Each pair is two rows. How far apart are they, by a hidden measure? 0 means very close, and 40 very far. Two or three weighted sums of its numbers give each row a place; it is the straight-line distance between the places.
[0.9 1.5 1.0 -1.0 0.2 -0.4 -1.9 -0.1 0.0 -0.8 0.5 0.4]
[0.8 0.4 0.1 0.7 -0.5 -0.5 -0.5 0.5 -0.5 1.3 -1.3 -0.7] >> 16
[0.7 0.9 0.6 -0.6 0.0 -0.7 0.1 0.1 -1.5 0.5 1.2 0.2]
[0.4 0.5 -0.5 0.8 -0.5 0.9 -0.3 -1.1 -0.6 0.1 0.9 -0.4] >> 12
[-0.6 -0.1 -0.7 1.3 -0.9 1.1 0.3 -0.7 0.1 -0.3 0.3 -0.4]
[0.5 0.5 -0.7 0.9 -0.3 -0.1 -0.9 -0.2 -0.7 1.5 -0.1 -0.3] >> 5
[0.8 0.5 -0.5 0.3 -0.5 1.1 -1.2 -0.6 -0.5 0.2 0.2 -0.2]
[-0.1 0.1 -0.6 1.2 -0.7 0.9 -0.2 -0.8 -0.3 -0.2 0.6 -0.1] >> 8
[0.4 0.4 -1.0 0.9 -0.6 -0.1 -0.3 -0.1 -0.8 1.6 0.0 -0.1]
[1.3 0.7 0.3 -0.7 0.4 -1.3 -1.2 0.6 -0.4 0.6 0.2 0.1] >> 1
[1.3 0.8 0.3 -0.6 0.2 -1.3 -0.9 0.4 -0.6 0.2 0.3 0.9]
[-2.9 -1.2 0.0 -0.1 0.2 0.7 3.1 0.0 1.2 -2.1 0.3 0.4] >> 7
[-0.7 -0.1 -0.8 1.4 -0.5 1.1 0.5 -0.8 -0.1 0.2 0.1 -0.7]
[1.0 0.8 -0.6 0.6 -0.5 -0.1 -1.2 0.2 -0.7 1.0 -0.1 -0.4] >> 16
[0.5 1.1 0.6 -0.6 0.4 -1.2 -0.4 -0.2 -1.0 -0.5 1.6 1.1]
[1.0 1.0 -0.2 -0.1 0.1 -0.6 -1.4 -0.1 -0.8 1.2 0.5 0.3] >> 4
[0.6 -0.4 0.0 0.9 -1.1 -0.2 0.5 -0.2 -0.5 1.1 0.0 0.1]
[-0.1 1.4 0.4 0.1 -0.6 0.1 -0.5 -0.9 -0.8 0.4 1.1 0.4] >> 15
[0.0 -1.1 -0.4 0.7 -0.7 1.5 -0.5 -0.7 1.1 -0.7 0.0 -0.4]
[0.1 0.4 -0.7 1.1 -0.5 0.4 0.3 -0.9 -0.6 1.4 0.2 -0.9] >> 15
[-0.6 0.3 0.3 1.0 -0.3 0.1 -0.5 -0.1 -1.2 0.6 0.2 0.3]
[0.2 -0.4 -0.9 1.2 -0.6 0.2 0.2 0.3 -0.8 1.6 -0.6 -0.6] >> 21
[0.3 -0.3 0.8 -1.9 1.0 -0.7 -1.0 1.2 1.7 -1.3 -1.3 0.6]
[-0.3 -0.3 0.5 1.1 -0.4 1.3 -0.2 -0.6 0.4 -0.9 -1.2 -1.1] >> 9
[0.8 -0.2 0.5 -1.4 0.9 -1.0 -1.0 1.2 1.8 -0.3 -1.6 -0.7]
[0.5 0.4 1.0 -2.0 1.0 -1.2 -0.6 0.6 0.4 -1.3 0.8 1.2] >> 13
[-1.7 -1.4 -0.3 0.2 1.3 -1.3 1.7 1.6 1.2 -0.2 -1.3 -0.7]
[0.3 1.2 -0.3 -0.5 0.2 -0.5 -0.1 -0.2 -1.7 0.9 1.3 0.8] >> 23
[-0.6 -0.1 -0.3 0.8 -0.9 1.3 0.9 -0.8 -0.4 0.1 0.4 -0.3]
[-0.5 0.9 -0.2 0.7 -0.3 0.9 0.0 -1.0 -0.8 -1.2 1.5 0.2] >> 7
[1.0 0.3 -0.1 0.5 -0.3 -0.8 -0.4 0.4 -1.0 1.1 -0.1 0.0]
[0.4 0.2 -0.6 1.1 -0.7 0.6 -0.4 -0.2 -0.8 0.4 0.5 -0.8] >> 6
[0.3 0.7 0.6 0.3 -0.8 -0.2 0.3 -0.1 -1.2 0.4 0.2 0.6]
[-0.8 -0.1 1.0 -1.8 0.5 0.5 -0.6 -0.8 0.3 -0.7 2.0 1.6] >> 23
[0.9 0.8 -0.9 0.7 -0.4 -0.1 -0.8 -0.3 -0.9 1.1 0.4 -0.3]
[-0.2 -0.3 0.8 -1.7 0.9 -1.6 0.9 1.4 0.7 -0.5 -0.8 0.9] >> 10
[1.0 0.9 0.0 0.4 -0.4 -0.1 -0.9 -0.2 -0.8 1.0 0.3 -0.7]
[-0.2 -0.5 -0.9 1.2 -0.5 1.3 0.6 -0.7 -0.2 0.5 -0.3 -0.9] >> 9
[0.2 0.5 -0.5 0.8 -0.6 0.4 -0.5 -0.5 -1.1 0.4 1.2 0.2]
[0.8 0.9 0.8 -1.4 0.9 -1.4 -1.3 0.4 0.4 -0.4 0.1 0.6] >> 11
[-1.9 -1.3 -0.1 -0.2 0.5 1.7 1.6 -0.7 1.7 -2.4 -0.4 -0.1]
[1.0 1.1 0.2 -0.5 0.6 -1.5 -0.5 0.2 -0.7 0.2 0.7 0.6] >> 4
[0.4 0.0 0.2 -0.9 1.0 -1.7 -0.2 1.6 0.5 0.3 -1.2 -0.1]
[-0.2 0.6 -0.5 0.8 -0.6 0.4 -0.6 -0.5 -0.9 0.9 1.0 -0.1] >> 8
[-1.4 -0.7 -0.3 1.2 -0.5 1.5 0.4 -0.5 0.4 -0.7 -0.2 -0.4]
[-2.0 -0.6 0.6 -1.4 0.7 1.1 1.4 -0.7 1.2 -2.8 1.0 1.4] >> 15
[0.4 -0.1 0.3 -0.2 -0.2 1.3 -1.8 -0.1 1.7 -1.2 -1.7 -0.4]
[-1.5 -1.3 -0.1 1.3 -0.6 1.1 0.9 -0.2 0.3 -0.3 0.1 -0.6] >> 26
[-1.8 -1.1 0.5 1.5 0.0 0.7 1.3 0.0 -0.3 -1.1 -0.8 0.2]
[-1.1 -0.3 0.6 -0.4 0.3 -1.2 1.3 0.6 -1.1 0.2 1.4 1.7] >> 9
[0.5 0.0 -0.3 1.0 -0.8 0.8 -0.7 -0.3 -0.2 0.4 -0.2 -0.8]
[0.3 1.0 0.0 0.6 -0.5 0.4 -0.6 -1.1 -0.5 0.4 0.9 -0.5] >> 14
[0.6 0.3 -0.1 1.3 -0.6 0.5 -1.0 -0.4 0.1 0.1 -0.8 -0.7]
[1.0 0.7 -0.2 0.0 -0.4 0.1 -1.4 -0.9 -0.5 0.6 1.1 0.7] >> 13
[1.3 1.1 0.4 -0.5 0.1 -1.0 -1.5 0.3 -0.1 0.8 -0.3 0.0]
[-0.3 -0.5 0.3 1.1 -0.6 0.5 0.2 -0.2 -0.8 0.9 0.1 -0.9] >> 14
[-1.7 -0.9 0.0 -1.1 0.9 1.4 0.8 -0.6 2.1 -2.9 -0.2 0.7]
[-0.3 0.2 0.1 1.1 -0.8 0.7 -0.1 -0.6 -0.3 0.5 -0.3 -0.5] >> 12
[0.0 1.2 -0.3 0.3 -0.1 -0.3 0.5 -0.7 -1.6 1.0 0.8 0.5]
[-0.1 1.2 0.8 -1.0 0.1 -0.8 0.6 -0.5 -1.1 -0.3 2.0 1.1] >> 4
[1.2 0.7 0.4 -0.7 0.1 -1.2 -0.3 0.3 -0.9 0.7 0.8 0.3]
[1.1 0.7 0.4 -1.8 1.0 -1.2 -1.3 0.7 0.9 -0.5 -0.4 0.4] >> 9
[-0.6 -1.6 0.5 0.7 0.4 -1.1 0.7 1.6 0.9 0.0 -1.4 -1.5]
[0.9 1.5 0.3 -1.0 0.0 -1.1 -0.6 0.2 -0.6 0.0 1.2 0.7] >> 28
[0.3 -0.7 -0.4 1.6 -0.4 0.6 -0.2 0.3 0.1 0.3 -1.8 -1.2]
[-0.8 -1.2 0.7 -1.5 1.0 1.1 -0.1 -0.8 1.5 -2.7 0.9 1.3] >> 28
[-1.5 -1.0 0.4 -2.0 1.0 0.9 1.1 -0.2 1.0 -2.9 1.3 1.8]
[-0.5 0.6 -0.5 1.1 -0.6 0.5 0.5 -0.7 -0.9 0.7 0.6 -0.4] >> 15
[1.5 1.4 -0.6 0.0 -0.2 -0.4 -1.7 -0.1 -0.4 0.5 0.0 0.1]
[0.1 1.5 1.3 -1.0 0.3 -0.8 -0.1 -0.5 -0.9 -0.5 1.0 1.1] >> 10
[-0.1 -0.6 0.4 0.8 -0.5 0.6 0.2 -0.3 -1.0 1.0 0.7 -0.8]
[1.5 1.3 0.0 -0.4 -0.1 -1.0 -0.8 0.2 -0.6 0.3 0.1 0.3] >> 17
[-2.6 -0.9 0.0 -0.2 0.4 1.4 2.3 -0.9 0.6 -1.7 0.5 0.6]
[-1.0 -0.8 -0.6 1.5 -0.4 1.0 0.7 -0.1 0.7 0.3 -1.9 -1.1] >> 11
[0.6 0.2 1.1 -1.6 1.0 -1.3 -1.0 0.9 0.9 -0.6 -0.5 0.3]
[0.4 0.8 0.5 0.4 -0.3 -0.1 -1.5 -1.0 -0.2 0.3 1.0 0.3] >> 13
[-0.1 0.0 -0.6 0.9 -0.6 0.6 0.8 -0.5 -1.3 0.8 0.5 -0.4]
[-2.2 -0.8 0.6 -1.4 0.6 0.3 1.4 -0.4 0.8 -2.4 2.1 2.0] >> 24
[-0.2 -0.5 -0.5 1.3 -0.4 0.9 -1.3 0.1 1.1 -0.1 -1.3 -1.0]
[-0.6 -0.1 -0.8 1.5 -0.6 0.4 0.9 -0.7 -0.5 0.7 0.1 -0.2] >> 17
[-0.7 -2.2 0.3 0.4 0.6 -1.0 1.6 1.4 0.4 0.4 -2.4 0.3]
[0.8 0.0 0.7 -1.5 0.9 -1.1 -1.6 0.7 1.3 -0.2 -1.0 0.9] >> 18
[-0.6 -1.2 -0.6 1.2 -0.8 1.3 0.9 -0.4 0.2 0.1 -0.6 -0.4]
[1.1 1.1 0.5 -1.5 0.5 -1.4 -0.4 0.5 -0.2 -0.1 0.0 1.0] >> 11
[1.6 1.1 0.0 -0.5 -0.2 -0.8 -1.4 -0.1 -0.1 0.8 0.0 0.3]
[-0.1 0.3 0.0 1.2 -0.8 -0.2 0.6 -0.2 -0.9 0.8 0.1 -0.3] >> 10
[-1.8 -2.1 0.7 -0.8 0.5 1.5 0.7 -0.1 1.9 -1.8 -0.1 0.3]
[-1.1 -0.6 -0.5 1.4 -0.5 1.2 0.2 -0.3 0.2 0.3 -0.9 -0.5] >> 11
[0.3 0.1 -0.2 0.5 -0.6 0.4 -0.5 -1.1 -0.7 0.4 1.5 0.6]
[-0.1 -0.1 -0.8 0.9 -0.7 1.0 0.4 -0.6 -1.0 0.2 0.8 0.2] >> 18
[-1.3 -1.8 -0.4 0.8 -0.2 1.4 1.9 -0.6 -0.3 -1.0 0.6 0.5]
[1.1 1.7 0.3 -0.3 0.2 -0.9 -1.2 0.2 -0.5 0.6 0.0 -0.6] >> 10
[1.0 0.8 0.3 -0.2 -0.2 -0.5 -1.0 -0.5 -0.8 0.8 0.5 0.9]
[0.5 -1.5 -0.1 -1.9 1.1 -0.9 0.3 1.4 1.6 0.3 -1.8 0.6] >> 16
[0.9 0.8 0.3 -1.7 1.0 -1.5 -0.9 0.7 0.5 -0.7 0.4 0.9]
[-2.3 -2.2 1.0 -0.2 0.2 -0.1 2.4 0.4 0.1 -1.1 1.4 0.8] >> 11
[-0.5 -0.2 -0.3 -0.2 0.7 -1.5 1.2 1.1 -1.1 1.5 -0.2 0.7]
[-1.1 -1.6 0.7 0.7 0.0 1.4 -1.1 -0.3 0.8 -0.4 -0.6 0.1] >> 21
[1.0 0.3 -0.6 0.5 -0.5 -0.4 -0.3 0.0 -1.0 1.5 0.1 0.0]
[-0.2 0.5 -0.8 1.3 -0.5 -0.1 0.2 -0.1 -0.9 1.3 -0.3 -0.3] >> 7
[1.1 1.0 0.6 -1.7 0.6 -1.2 -0.9 0.4 0.2 -0.2 0.4 0.6]
[-0.7 0.8 0.5 -1.5 1.0 -1.0 1.6 0.2 -1.2 -0.8 1.6 1.4] >> 7
[0.5 -0.1 -0.5 1.1 -0.3 0.9 -0.2 -0.9 0.3 0.7 -1.0 -1.4]
[0.3 0.0 0.0 1.0 -0.8 0.9 0.0 -0.5 -0.8 0.1 0.3 -0.8] >> 22
[1.0 1.1 0.1 -0.4 0.2 -1.3 0.1 0.2 -1.0 0.9 0.7 -0.1]
[-2.5 -0.5 0.8 -1.0 0.7 0.2 1.2 -0.7 -0.1 -0.6 2.6 1.1] >> 14
[0.4 0.4 -0.4 1.0 -0.8 0.5 -0.4 -1.0 -0.2 0.2 0.6 -0.2]
[-1.8 -1.1 -0.4 0.5 -0.3 1.6 1.6 -1.0 1.0 -1.4 0.6 0.1] >> 2
[-1.3 -0.4 0.4 0.4 -0.6 1.3 1.0 -1.1 -0.2 -1.2 0.5 1.0]
[-0.5 -0.9 -0.8 1.2 -0.1 0.4 -0.4 0.3 1.7 0.8 -2.2 -1.4] >> 27
[0.7 -0.1 0.0 0.8 -0.5 0.2 -1.2 -0.5 -0.3 1.2 0.0 -0.2]
[1.5 0.1 -0.4 0.0 -0.3 -1.0 -0.5 1.2 0.1 1.1 -1.4 -0.5] >> 18
[0.8 0.7 0.2 -0.9 0.4 -1.7 -0.1 1.2 -0.3 0.5 -0.1 0.2]
[-0.4 -1.0 -0.2 1.2 -0.6 0.0 0.5 0.9 -0.2 1.3 -1.6 -0.7] >> 5
[-0.9 0.4 0.5 -1.7 0.7 -0.9 0.5 1.3 -0.9 0.2 1.2 0.9]
[-1.2 -0.7 0.2 -0.9 0.6 1.6 0.5 -1.1 1.9 -2.9 0.0 0.8] >> 37
[1.2 1.2 -0.1 0.2 -0.3 -0.7 -0.8 0.0 -0.8 0.9 -0.2 -0.2]
[-1.8 -1.2 0.4 0.9 -0.4 0.9 1.8 -0.8 0.1 -0.3 0.1 0.3] >> 13
[-1.2 -1.2 -0.4 1.2 -0.6 1.2 1.2 -0.7 0.4 -0.3 -0.2 0.0]
[1.3 1.0 0.2 0.0 -0.4 -0.4 -1.2 0.1 -0.5 1.0 -0.3 -0.4] >> 13
[-0.7 0.0 -0.1 0.5 -0.5 0.8 1.3 -1.2 -1.0 -0.7 1.6 1.0]
[-0.3 -0.3 0.8 -2.0 1.2 -1.5 1.3 1.0 1.0 -1.0 -0.4 0.7] >> 10
[-1.4 -1.4 0.2 -1.9 1.6 -0.6 1.9 1.1 2.1 -1.9 -0.6 0.3]
[0.7 0.4 -0.5 0.7 -0.4 0.4 -1.0 -0.5 -0.9 1.0 0.6 -0.4] >> 10
[0.8 1.1 -0.6 0.4 -0.2 -0.3 -0.6 -0.1 -1.3 0.7 0.7 0.1]
[0.6 0.9 -0.5 0.3 -0.2 -0.6 -0.3 0.0 -1.3 1.1 1.4 -0.1] >> 11
[0.3 0.2 -0.3 1.0 -0.5 -0.1 0.1 0.1 -1.1 1.4 -0.4 -0.3]
[-1.8 -1.1 -0.3 1.0 -0.2 1.5 1.4 -0.8 0.3 -1.0 0.2 -0.2] >> 11
[1.2 1.0 -0.5 0.2 -0.1 -0.7 -0.5 0.2 -0.9 1.4 -0.5 -0.3]
[1.1 1.1 -0.4 0.2 -0.1 -0.6 -0.6 -0.2 -1.1 1.0 0.6 -0.3] >> 7
[0.5 0.7 1.0 -2.0 1.1 -1.1 -0.6 0.2 1.1 -1.4 -0.1 1.2]
[0.9 0.0 -0.1 -1.8 1.1 -1.6 0.0 1.3 0.8 0.3 -0.5 -0.1] >> 30
[-0.3 -0.3 -0.3 1.1 -0.8 1.3 0.1 -0.6 0.2 -0.1 -0.6 -0.8]
[1.5 0.9 -0.3 0.2 -0.6 -0.4 -1.1 -0.4 -0.2 1.1 -0.2 -0.2] >> 11
[1.1 1.5 0.4 -1.1 0.0 -1.0 -0.5 -0.3 -0.5 0.1 1.0 0.8]
[-2.2 -2.3 -0.3 -1.5 1.4 0.5 2.3 0.9 1.4 -1.8 -0.7 1.0] >> 12
[0.5 -0.3 0.1 0.6 -0.4 -0.4 0.4 0.5 -0.9 1.9 -0.8 -0.8]
[1.3 0.8 -0.4 -0.4 0.5 -1.2 -0.8 0.9 -0.5 1.1 -1.1 0.0] >> 11
[1.1 1.2 -0.4 0.2 -0.3 -0.5 -1.2 0.3 -0.8 0.8 -0.2 -0.1]
[-1.1 -2.0 -0.1 -1.7 1.3 -0.4 1.7 1.4 2.1 -2.0 -1.3 0.8] >> 16
[1.2 -1.5 -0.5 0.1 0.3 0.2 -0.2 1.0 1.6 0.1 -3.2 -1.4]
[0.0 0.3 -0.4 1.0 -0.9 0.7 0.2 -1.1 -0.2 0.3 0.6 -0.4] >> 14
[0.2 -1.0 -0.9 1.4 -0.6 0.4 0.4 0.2 -0.4 1.3 -1.1 -0.7]
[0.5 1.0 -0.2 0.3 -0.5 -0.2 -0.3 -0.4 -1.1 1.2 0.8 0.0] >> 9
[0.8 -0.5 0.1 0.0 0.4 -0.8 -0.4 1.4 1.2 0.5 -3.3 -0.8]
[0.1 -0.2 0.4 -0.1 -0.4 1.4 -0.9 -1.2 1.5 -0.8 -0.5 -0.3] >> 24
[0.6 1.1 0.8 -1.5 0.3 -1.2 -0.3 -0.2 -0.3 0.4 1.1 1.0]
[0.1 1.1 -0.4 1.1 -0.5 0.2 0.0 -0.7 -0.9 0.5 0.3 -0.7] >> 15
[-1.3 -0.9 0.4 -1.9 1.5 0.7 0.4 0.0 2.3 -2.9 -0.2 0.6]
[1.0 -0.1 0.5 -0.6 -0.7 -0.4 -0.6 0.8 -0.5 1.0 -1.3 1.2] >> 32
[0.1 0.7 0.4 -0.5 0.2 -1.2 0.7 0.7 -1.6 0.1 1.3 0.5]
[0.8 0.9 0.0 0.4 -0.6 -0.7 0.1 0.1 -0.9 1.2 0.1 -0.6] >> 11
[-1.3 -2.1 -0.1 0.7 -0.1 1.5 1.9 -0.7 0.9 -0.9 -0.6 -0.4]
[1.2 0.9 -0.1 0.2 -0.3 -0.7 -0.4 -0.5 -0.8 1.1 0.0 0.4] >> 13
[-1.4 -2.1 -0.4 0.4 0.7 0.6 1.8 0.8 2.1 -1.0 -2.7 -1.3]
[-0.1 0.0 -0.4 0.8 -0.6 1.5 -0.8 -0.9 0.5 -0.4 -0.3 -0.3] >> 25
[-1.1 -1.6 -0.2 1.2 -0.2 1.2 2.0 -0.1 0.6 -0.5 -1.3 -1.5]
[0.9 0.0 0.4 -1.8 1.1 -1.6 -0.1 1.0 0.5 -0.1 -0.7 0.8] >> 17
[1.5 0.6 0.3 -1.2 0.5 -1.3 -0.4 0.1 -0.5 0.4 1.0 0.6]
[0.2 -0.2 -0.4 0.9 -0.7 1.0 -0.1 -0.5 -0.9 0.3 0.0 0.3] >> 26
[0.4 0.1 -0.2 1.0 -0.7 0.6 -0.8 -0.7 -0.3 0.5 0.4 -0.3]
[1.7 0.6 0.1 -0.5 0.0 -1.0 -1.8 0.2 0.8 0.4 -0.6 0.0] >> 6
[0.6 0.5 0.1 0.8 -0.7 0.6 -0.6 -0.7 -0.5 0.2 -0.8 0.1]
[-0.3 0.7 -0.4 0.7 -0.6 0.8 0.8 -1.2 -0.8 -1.0 1.3 0.5] >> 10
[0.7 0.1 -0.4 0.5 0.1 -1.3 -0.3 0.7 -0.5 1.7 -0.4 -0.5]
[0.4 0.0 -0.8 1.0 -0.8 0.3 -0.5 -0.2 -0.5 1.2 0.5 -0.6] >> 7
